In the data rows, 128 means zero.
Here is a table of points, one per row:
92 146 117 124 159 151 110 138 78 159 118 124 164 144 139 161 159 116 129 113 117 144 102 146 151 121 156 163 155 110 124 118 146 143 107 173 109 101 135 145 143 107 143 134 96 126 172 95 119
104 143 113 125 139 111 145 156 149 113 181 155 122 122 85 137 129 104 126 144 102 127 109 109 111 136 96 158 134 139 131 124 114 166 80 140 120 137 109 154 157 92 86 84 136 121 109 111 160
170 146 155 131 95 147 142 119 108 119 162 137 125 113 93 166 140 108 121 93 134 133 121 121 110 134 165 131 108 110 145 117 140 109 93 110 197 131 132 148 112 61 107 141 114 172 166 165 141
128 112 85 156 167 111 112 154 115 157 117 161 203 130 157 115 130 106 121 133 125 106 154 120 149 156 128 119 118 155 126 121 136 121 125 83 146 115 145 155 121 116 113 120 140 141 80 146 163
153 86 161 156 113 97 155 119 124 114 131 159 108 127 176 92 168 135 119 85 152 143 133 100 162 122 175 132 101 89 86 136 103 122 118 142 114 99 147 149 124 146 110 107 144 100 143 98 129
167 107 124 116 144 142 126 116 122 142 45 116 89 129 83 132 110 127 167 112 125 118 159 133 159 151 139 119 148 140 84 134 98 175 87 139 146 138 142 94 125 110 105 71 146 133 96 155 106
111 123 86 137 98 97 130 126 167 128 106 149 125 111 122 122 119 106 154 109 122 126 120 92 148 127 132 158 132 128 102 144 126 139 172 169 118 163 106 122 150 125 168 161 112 149 144 165 149
115 127 123 119 168 112 121 135 123 139 118 118 110 128 130 134 140 147 135 129 144 119 79 215 131 132 117 98 78 134 103 163 151 113 119 129 102 104 144 134 141 76 146 150 128 144 108 155 117
118 104 159 120 100 132 142 144 109 176 154 112 156 106 157 155 136 119 142 164 131 158 149 114 148 140 99 111 129 88 102 150 159 131 101 186 109 129 122 126 131 118 130 138 144 126 102 173 154
139 136 163 156 108 123 121 153 121 114 124 91 132 117 128 150 161 119 115 204 110 149 153 125 123 143 145 113 165 182 92 111 106 105 183 115 157 146 165 128 132 117 141 94 100 140 157 127 132
115 157 148 91 92 102 109 151 113 108 129 116 136 134 132 106 133 97 118 120 167 72 153 95 157 110 147 138 139 128 87 142 140 122 146 104 98 101 132 138 151 115 108 168 131 148 99 157 102
131 160 127 153 142 137 136 125 131 111 102 79 124 111 100 84 153 158 164 157 137 124 94 95 170 138 105 132 91 117 141 136 187 159 148 115 145 120 111 131 96 142 103 86 81 118 143 125 155
126 125 127 103 126 116 129 128 157 104 88 122 129 145 93 136 175 103 142 127 72 148 114 112 139 115 126 86 132 126 100 75 136 91 83 142 129 138 128 156 97 133 179 163 157 127 93 104 116
116 181 156 113 129 110 116 117 143 97 107 160 140 121 102 132 63 132 132 123 168 172 147 131 131 95 118 85 144 103 144 137 150 137 125 144 121 166 163 173 115 123 142 101 151 116 151 141 99
105 100 154 144 103 75 137 172 128 133 152 111 152 170 94 127 133 127 120 137 145 135 119 162 176 123 102 115 158 121 150 159 97 154 125 103 145 119 116 83 100 126 153 105 178 130 156 92 136
148 105 133 121 139 128 97 162 175 63 113 112 116 117 161 173 123 123 134 110 145 104 127 171 135 86 132 127 137 126 111 132 161 143 109 152 191 130 116 126 170 160 131 133 110 134 130 101 175
127 129 140 160 140 152 127 111 187 100 146 129 175 102 90 150 116 136 124 114 89 159 169 152 137 95 139 144 99 101 86 106 131 127 143 93 88 128 104 70 120 112 91 137 114 78 132 142 116
133 134 136 139 158 95 135 56 141 113 130 130 119 93 171 133 106 84 149 127 128 132 93 99 173 138 89 114 114 150 146 134 88 94 135 131 131 111 107 108 124 107 120 141 107 164 131 111 123
123 95 140 162 123 105 154 109 128 132 172 121 104 155 132 122 134 123 135 128 158 101 152 142 110 124 117 117 81 144 125 84 117 169 181 162 119 162 143 169 106 89 151 152 106 105 92 113 133
114 160 135 144 92 135 159 146 116 78 127 144 133 127 103 112 166 145 152 120 143 132 108 137 110 113 115 94 175 135 164 149 119 141 98 120 133 96 167 84 145 141 123 172 99 111 96 154 119
102 105 96 98 122 134 140 116 120 137 129 136 68 113 127 154 168 128 157 143 110 140 141 144 165 103 168 171 137 106 196 109 159 109 174 97 113 136 164 138 153 124 114 115 169 129 120 124 133
194 141 115 140 99 115 123 147 116 129 79 132 150 146 98 103 146 88 146 107 132 89 125 157 88 138 90 141 122 90 161 100 129 105 161 138 123 125 88 123 145 96 123 115 150 94 158 101 133
143 96 188 98 142 148 154 115 111 138 122 136 148 108 115 85 129 127 121 136 134 123 110 141 151 84 111 165 112 184 150 87 103 147 127 160 101 98 130 130 156 140 134 142 137 140 139 143 123
87 71 148 96 139 116 135 131 152 133 120 121 156 123 144 126 120 96 155 100 164 115 131 100 107 117 99 135 142 173 150 141 160 117 120 122 133 123 117 152 87 142 119 118 111 120 127 159 153
93 100 97 119 109 172 120 143 97 142 123 130 124 122 101 114 97 137 168 101 115 113 169 129 114 134 133 136 133 140 116 163 113 111 133 153 127 118 165 94 84 120 96 173 98 154 151 63 147
99 130 112 124 96 116 123 115 113 88 108 129 147 136 155 158 135 133 163 142 126 147 163 150 92 159 130 101 73 171 126 122 110 121 123 140 131 103 103 123 171 164 94 96 148 123 173 141 98
120 158 120 148 136 102 96 106 101 156 121 104 97 118 90 158 158 106 63 108 168 121 132 122 115 105 124 131 107 143 134 114 112 126 96 122 99 172 125 73 120 177 132 118 137 139 144 153 182
170 133 106 108 92 167 123 104 106 86 132 158 139 161 151 144 121 161 127 156 146 134 130 138 143 123 144 121 152 136 131 68 140 144 126 113 75 106 112 131 93 133 146 122 113 175 112 105 172
161 155 121 162 129 108 119 128 139 164 153 155 142 180 111 115 105 124 140 143 126 123 116 107 147 125 155 130 94 136 145 107 178 102 104 152 154 161 149 82 163 172 118 145 98 134 115 108 78
162 138 155 122 146 172 118 157 173 139 126 125 101 134 125 146 131 111 126 111 119 115 137 92 122 177 85 117 148 118 134 126 125 144 137 94 79 116 145 134 139 141 166 129 113 125 167 122 125
128 174 148 162 148 131 178 168 150 141 118 85 92 101 171 99 110 139 113 130 126 144 169 155 106 114 112 146 150 125 128 111 143 70 113 147 127 144 119 114 115 135 87 122 153 163 114 105 127
160 155 154 93 120 122 129 118 76 135 129 105 115 136 174 132 127 143 153 119 73 133 165 104 129 128 103 124 86 127 148 170 118 140 126 89 127 139 99 107 143 124 152 137 139 110 110 123 144
93 154 95 146 151 124 140 152 128 146 159 158 99 129 107 123 147 175 122 106 97 123 121 97 107 101 133 93 152 158 112 123 141 124 131 137 133 92 86 131 133 120 158 118 162 140 137 120 133
100 119 120 159 136 139 163 101 161 156 113 149 108 129 161 121 137 114 104 152 179 103 185 150 133 126 136 132 149 131 136 127 135 143 109 126 144 100 89 114 164 100 163 140 94 127 134 140 98
134 149 125 137 146 170 91 120 123 93 136 84 133 164 141 103 118 131 110 135 115 110 138 119 156 98 103 163 132 129 124 153 87 110 125 130 124 141 141 158 172 122 99 123 136 110 123 123 117
134 125 130 146 121 126 166 132 146 162 123 128 163 109 114 130 106 146 157 132 156 143 91 148 108 164 166 156 132 99 132 123 99 100 122 120 107 146 125 156 180 156 147 141 119 142 88 125 172
124 128 86 118 101 102 119 100 122 158 119 118 150 79 178 100 142 160 129 137 142 136 109 148 116 110 143 128 171 131 115 128 104 144 121 123 114 176 93 153 95 113 110 144 115 119 131 132 91
113 123 112 100 113 98 139 118 144 126 110 93 109 172 137 167 106 172 74 141 104 126 155 111 137 153 107 129 138 117 163 113 120 133 89 128 152 123 126 140 130 120 101 148 87 87 129 135 125
126 159 114 115 91 116 107 119 173 178 187 124 133 118 139 109 106 166 140 87 91 98 124 166 158 146 129 106 140 138 126 101 131 137 118 132 128 124 151 136 139 125 135 94 152 156 159 129 143
110 108 108 156 94 105 91 114 108 136 108 148 108 94 140 95 118 84 96 126 81 153 139 167 104 122 124 118 121 117 150 133 160 157 109 114 93 102 188 134 117 141 121 117 97 138 124 102 134
136 118 159 126 140 135 49 133 120 127 163 152 108 96 129 146 136 133 134 100 129 119 99 134 124 179 149 120 174 134 157 108 146 97 156 164 133 134 108 90 115 124 111 104 123 78 72 128 99
147 140 65 92 106 174 166 128 128 125 160 120 128 113 106 126 141 112 81 95 162 149 116 142 154 166 89 103 117 131 105 129 133 90 162 144 145 121 140 138 122 177 115 122 130 94 128 135 110
85 153 142 148 117 185 134 150 96 114 111 112 125 132 161 117 78 108 122 95 105 143 100 119 134 118 152 106 110 129 137 96 97 145 146 115 172 159 124 122 135 126 169 120 129 84 117 149 146
150 122 118 85 140 125 144 161 159 137 133 176 141 131 171 124 162 143 135 153 118 112 112 135 126 114 125 177 98 119 135 134 92 122 127 139 145 134 179 96 77 127 154 115 116 126 135 173 110
123 131 141 57 153 103 145 127 131 145 138 68 130 122 122 122 105 107 116 133 110 134 119 117 84 126 181 103 115 99 116 112 106 150 157 92 147 97 119 112 139 146 110 122 101 135 129 114 104
125 99 78 124 124 140 94 180 101 122 157 128 98 136 122 141 96 119 145 142 169 198 151 119 139 101 116 131 107 107 137 130 108 116 126 108 111 120 95 133 120 120 143 104 84 180 107 112 93
124 111 155 102 140 90 112 127 120 116 96 168 109 145 127 115 113 182 100 126 128 136 118 108 119 145 128 137 126 131 102 162 102 88 149 121 110 134 130 135 160 100 119 130 92 125 134 140 169
103 122 147 89 133 146 118 118 107 98 120 145 123 106 124 83 120 141 107 150 153 150 124 125 131 195 116 157 112 129 97 101 170 134 100 83 157 166 119 92 129 109 145 160 164 116 158 94 118
114 93 139 116 92 171 151 119 124 98 102 143 153 111 104 138 107 128 61 149 94 76 119 117 138 128 166 113 107 121 172 184 144 113 141 158 100 144 105 119 119 117 149 89 122 169 104 94 116
111 161 164 125 134 113 152 103 98 145 124 159 153 150 114 155 149 149 128 86 115 124 134 150 99 109 102 171 137 128 96 143 160 132 148 116 154 116 128 139 109 156 152 82 116 145 94 110 103
121 124 137 133 155 153 137 139 145 110 147 105 120 176 138 114 155 104 149 118 120 114 117 131 104 142 164 103 123 162 148 164 136 130 92 106 70 187 99 136 109 134 125 119 130 113 160 144 116
116 95 153 115 115 170 103 83 152 178 111 140 118 198 139 99 124 110 132 167 135 143 99 119 111 88 122 105 127 111 112 131 124 99 147 109 140 103 118 124 126 120 103 129 134 118 134 154 157
127 158 115 119 163 134 132 151 141 109 112 135 134 156 153 124 144 124 98 141 135 139 123 88 89 150 138 106 121 97 150 121 118 182 166 166 123 133 143 105 113 116 86 136 174 160 134 123 131
171 64 83 156 155 102 159 123 83 95 153 95 139 119 124 123 89 149 121 125 116 109 107 100 94 102 114 127 171 117 118 111 172 115 123 128 122 125 161 101 149 121 149 112 148 116 155 159 101
137 99 158 132 157 132 123 140 110 145 141 176 125 108 111 112 160 148 117 134 97 120 130 144 133 122 95 72 147 105 123 139 111 167 152 107 164 176 94 164 140 174 88 191 125 157 147 154 106
103 145 112 146 128 118 153 115 111 133 146 163 91 121 147 164 90 92 156 179 131 62 86 144 124 125 119 155 139 102 79 131 112 126 114 117 119 125 129 140 99 163 114 127 137 107 127 124 133
143 138 140 143 148 128 118 157 120 161 96 146 137 84 118 149 104 161 132 145 146 91 138 101 159 122 161 111 101 131 157 116 104 103 143 125 112 93 126 166 97 138 136 161 137 80 143 136 123
198 148 99 106 145 114 143 119 126 138 144 135 129 128 113 143 109 109 122 140 132 181 138 141 129 112 162 136 162 195 129 187 160 154 142 146 149 124 130 146 126 129 132 153 146 81 124 101 158
127 115 127 153 91 156 108 117 160 157 112 108 144 114 133 187 152 167 128 106 160 132 79 91 89 105 92 136 111 152 123 134 137 149 119 96 139 136 161 124 141 106 127 135 171 134 103 85 95
122 144 115 118 170 133 95 68 129 114 168 112 158 111 103 104 165 143 158 135 145 107 174 136 99 129 132 130 137 78 138 129 106 106 114 145 154 129 167 136 128 145 180 120 140 121 122 111 148
142 133 139 158 113 132 81 135 151 118 142 97 99 135 118 89 113 125 105 153 109 150 117 118 88 144 141 173 108 143 139 153 115 149 113 136 148 85 97 153 105 146 157 141 140 131 129 156 115
122 132 119 176 150 122 140 101 131 108 123 90 125 167 134 145 98 128 130 104 108 153 131 141 142 186 136 168 156 121 145 130 113 128 160 127 120 115 116 151 118 158 104 149 155 157 125 155 114
Along one direction, these points spread out more than along any other. Take the direction at right angles to it along which they spread out most. Then take the direction at right angles to both along which they spread out most. Go by this last direction. How far along it is each point below, from 0 to 99? 50 is the average, and the first point above lies past it. One standard deviation of the points above along it is 16.
131 160 127 153 142 137 136 125 131 111 102 79 124 111 100 84 153 158 164 157 137 124 94 95 170 138 105 132 91 117 141 136 187 159 148 115 145 120 111 131 96 142 103 86 81 118 143 125 155 50
127 129 140 160 140 152 127 111 187 100 146 129 175 102 90 150 116 136 124 114 89 159 169 152 137 95 139 144 99 101 86 106 131 127 143 93 88 128 104 70 120 112 91 137 114 78 132 142 116 50
167 107 124 116 144 142 126 116 122 142 45 116 89 129 83 132 110 127 167 112 125 118 159 133 159 151 139 119 148 140 84 134 98 175 87 139 146 138 142 94 125 110 105 71 146 133 96 155 106 52
153 86 161 156 113 97 155 119 124 114 131 159 108 127 176 92 168 135 119 85 152 143 133 100 162 122 175 132 101 89 86 136 103 122 118 142 114 99 147 149 124 146 110 107 144 100 143 98 129 48
162 138 155 122 146 172 118 157 173 139 126 125 101 134 125 146 131 111 126 111 119 115 137 92 122 177 85 117 148 118 134 126 125 144 137 94 79 116 145 134 139 141 166 129 113 125 167 122 125 43
126 159 114 115 91 116 107 119 173 178 187 124 133 118 139 109 106 166 140 87 91 98 124 166 158 146 129 106 140 138 126 101 131 137 118 132 128 124 151 136 139 125 135 94 152 156 159 129 143 39
92 146 117 124 159 151 110 138 78 159 118 124 164 144 139 161 159 116 129 113 117 144 102 146 151 121 156 163 155 110 124 118 146 143 107 173 109 101 135 145 143 107 143 134 96 126 172 95 119 70
102 105 96 98 122 134 140 116 120 137 129 136 68 113 127 154 168 128 157 143 110 140 141 144 165 103 168 171 137 106 196 109 159 109 174 97 113 136 164 138 153 124 114 115 169 129 120 124 133 81
139 136 163 156 108 123 121 153 121 114 124 91 132 117 128 150 161 119 115 204 110 149 153 125 123 143 145 113 165 182 92 111 106 105 183 115 157 146 165 128 132 117 141 94 100 140 157 127 132 56
161 155 121 162 129 108 119 128 139 164 153 155 142 180 111 115 105 124 140 143 126 123 116 107 147 125 155 130 94 136 145 107 178 102 104 152 154 161 149 82 163 172 118 145 98 134 115 108 78 43
114 93 139 116 92 171 151 119 124 98 102 143 153 111 104 138 107 128 61 149 94 76 119 117 138 128 166 113 107 121 172 184 144 113 141 158 100 144 105 119 119 117 149 89 122 169 104 94 116 93
133 134 136 139 158 95 135 56 141 113 130 130 119 93 171 133 106 84 149 127 128 132 93 99 173 138 89 114 114 150 146 134 88 94 135 131 131 111 107 108 124 107 120 141 107 164 131 111 123 52
104 143 113 125 139 111 145 156 149 113 181 155 122 122 85 137 129 104 126 144 102 127 109 109 111 136 96 158 134 139 131 124 114 166 80 140 120 137 109 154 157 92 86 84 136 121 109 111 160 42
111 123 86 137 98 97 130 126 167 128 106 149 125 111 122 122 119 106 154 109 122 126 120 92 148 127 132 158 132 128 102 144 126 139 172 169 118 163 106 122 150 125 168 161 112 149 144 165 149 44
148 105 133 121 139 128 97 162 175 63 113 112 116 117 161 173 123 123 134 110 145 104 127 171 135 86 132 127 137 126 111 132 161 143 109 152 191 130 116 126 170 160 131 133 110 134 130 101 175 45
87 71 148 96 139 116 135 131 152 133 120 121 156 123 144 126 120 96 155 100 164 115 131 100 107 117 99 135 142 173 150 141 160 117 120 122 133 123 117 152 87 142 119 118 111 120 127 159 153 39
